In the rows, zero is written as 128.
Rows swapped in pairs by one turn or mirror: which row each one swaps with:
The rows were stretched afterwards, more along some directions than others.
z858: [129 146  72 129 158 117 150 139 190 171 129 134 105  82 149 111 148 107
 111 111]
z608: [131 166  95 143 126 129 132 114 141 124 120  96 160 122 145 110 143 104
 134 141]
z515: [140 158 108 145 129 122 117 115 141 129 132 104 156 127 154 114 149 124
 116 165]
z20: [131 144  73 121 168 114 134 138 174 162 139 127 109  83 154 128 167 109
 115 112]
z785: [ 90 126 123 118 125 141 116  96 162  96 135 110 104 117 127 133  98 131
 151 124]
z520: [117 139  75 119 161 115 140 139 176 173 134 127  94  83 144 120 143 108
 112 103]
z186: [120 112 138 149 119 127 134  98 145 119 159 156 110 134 102 120 126 139
 124 150]
z578: [133 160 101 154 132 127 121 121 140 137 134 103 167 121 156 117 151 127
 115 144]
z129: [101 118 121 122 127 140 121  97 159  95 131 103 115 123 120 135 103 139
 141 126]
z383: [ 97 130 120 116 123 132 114  91 167  99 125 102 103 126 123 134  96 144
 144 134]
z468: [142 140  72 128 167 102 134 141 172 164 131 128 118  91 150 123 164 106
 112 122]
z896: [121 109 129 121  87 128 134 101 141 122 171 136 115 161 119 117 111 129
 134 141]
z42: [ 88 126 117 117 118 137 119  96 163 102 131 103  99 123 133 137  96 138
 152 122]
z243: [118 101 121 140  90 123 134 101 129 121 170 129 132 147 114 118 121 131
 134 141]
z453: [135 149  66 126 161 112 144 142 182 158 127 129 113  98 152 118 159  93
 110 108]
z819: [112 119 130 146 104 130 145  95 145 125 157 156 107 137 109 120 123 134
 131 140]
z311: [ 95 134 115 118 126 141 117 101 173 100 112 105 116 122 133 133  90 146
 141 130]
z158: [144 165 107 143 120 116 125 107 143 127 133 104 155 127 157 108 144 115
 126 158]
z302: [ 82 120 111 126 123 135 108 100 157 103 139 100 118 126 133 141 106 149
 153 125]
z908: [127 146  64 117 166 117 137 145 174 164 126 134 122  92 155 126 162 110
 113 117]
z926: [119 124 124 145 114 124 131  97 158 129 138 153 113 129 112 117 117 146
 129 157]
z746: [135 143  80 112 164 114 129 149 168 155 114 133 120  98 155 123 153 120
 106 119]
z803: [115 105 123 131  91 122 115 107 131 112 168 129 133 158 119 129 124 146
 134 148]
z689: [135 151 125 147 126 133 117 116 138 129 150 110 157 130 148 113 149 128
 114 152]
z138: [117 123 130 144 112 125 138  92 162 121 146 150 110 132 105 111 117 139
 129 146]
z842: [147 161 119 151 129 138 142 118 144 131 140 118 154 120 146 103 152  96
 125 140]
z58: [106 111 122 150 119 133 136 103 134 125 154 154 126 131 101 132 136 139
 125 135]
z111: [ 98 127 124 129 126 139 130 102 153 101 142 101 108 116 118 134 105 127
 142 118]
z877: [ 85 104 128 122 132 123 107 100 140 117 157 120 110 111 106 151 122 142
 107 110]
z156: [139 163 107 139 131 119 133 114 139 141 144 105 142 110 149 102 147 101
 124 147]
z778: [128 126  82 114 163 123 127 141 162 159 127 127 121  95 141 134 161 122
 103 109]
z141: [ 85 113 125 113 127 124 116 114 127 123 153 135 116 132 116 158 124 149
 106 113]
z876: [140 171 111 142 126 137 139 115 150 137 124 102 136 118 144 106 126 103
 125 142]
z70: [118 146  59 129 160 119 138 146 176 174 138 132 115  82 150 129 154 106
 112 101]
z616: [124 115 127 151 115 129 154 104 146 131 160 154 109 134 101 121 129 125
 128 138]
z480: [104 102 104 137  92 124 127 104 128 121 171 120 136 146 118 125 120 132
 141 132]
z256: [124 159 103 154 126 140 139 116 151 149 136 106 160 107 148 107 134 104
 131 132]
z859: [118 116 144 142 109 131 140  91 150 124 153 161  99 132 109 119 117 135
 134 147]
z368: [133 144  81 106 160 108 131 144 172 147 122 144 101 100 161 121 154 103
 112 125]
z130: [ 97 125 122 120 114 143 126  96 162  94 137 111 105 124 129 134  99 133
 146 121]
z120: [ 89 107 129 117 134 127 111 115 129 110 156 132 104 130 120 157 118 140
 110 120]
z34: [146 162 112 144 134 128 139 125 136 128 144 111 158 119 144 107 153  96
 114 142]
z176: [116 117 123 153 114 129 142  89 157 127 154 154 118 127 106 120 125 135
 134 140]
z609: [126 135  76 115 162 121 129 151 157 161 122 133 118  94 155 128 158 113
 111 120]
z213: [130 165  99 160 135 125 120 112 154 137 129  99 164 111 151 109 148 113
 129 143]
z346: [136 146  81 108 160 114 143 147 178 153 134 143 100  87 150 117 152  94
 109 110]
z895: [103 105 117 128  87 118 116 101 135 119 166 117 123 150 122 127 119 138
 141 142]
z721: [151 162 117 151 124 123 135 104 151 138 135 108 153 121 146 106 139 108
 126 157]
z991: [131 160 100 154 118 139 146 112 147 137 143  99 147 122 138 104 135  98
 121 131]
z295: [ 76 103 121 131 137 122 107 110 128 121 160 131 117 125 114 159 124 146
 111 116]
z255: [ 85 100 134 119 137 129 105 109 127 115 147 131 126 125 112 162 125 157
 108 123]
z784: [118 149  64 127 167  97 125 137 182 165 129 130 111  95 157 126 162 121
 117 126]

z42 is swapped with z819
z896 is swapped with z877
z129 is swapped with z186

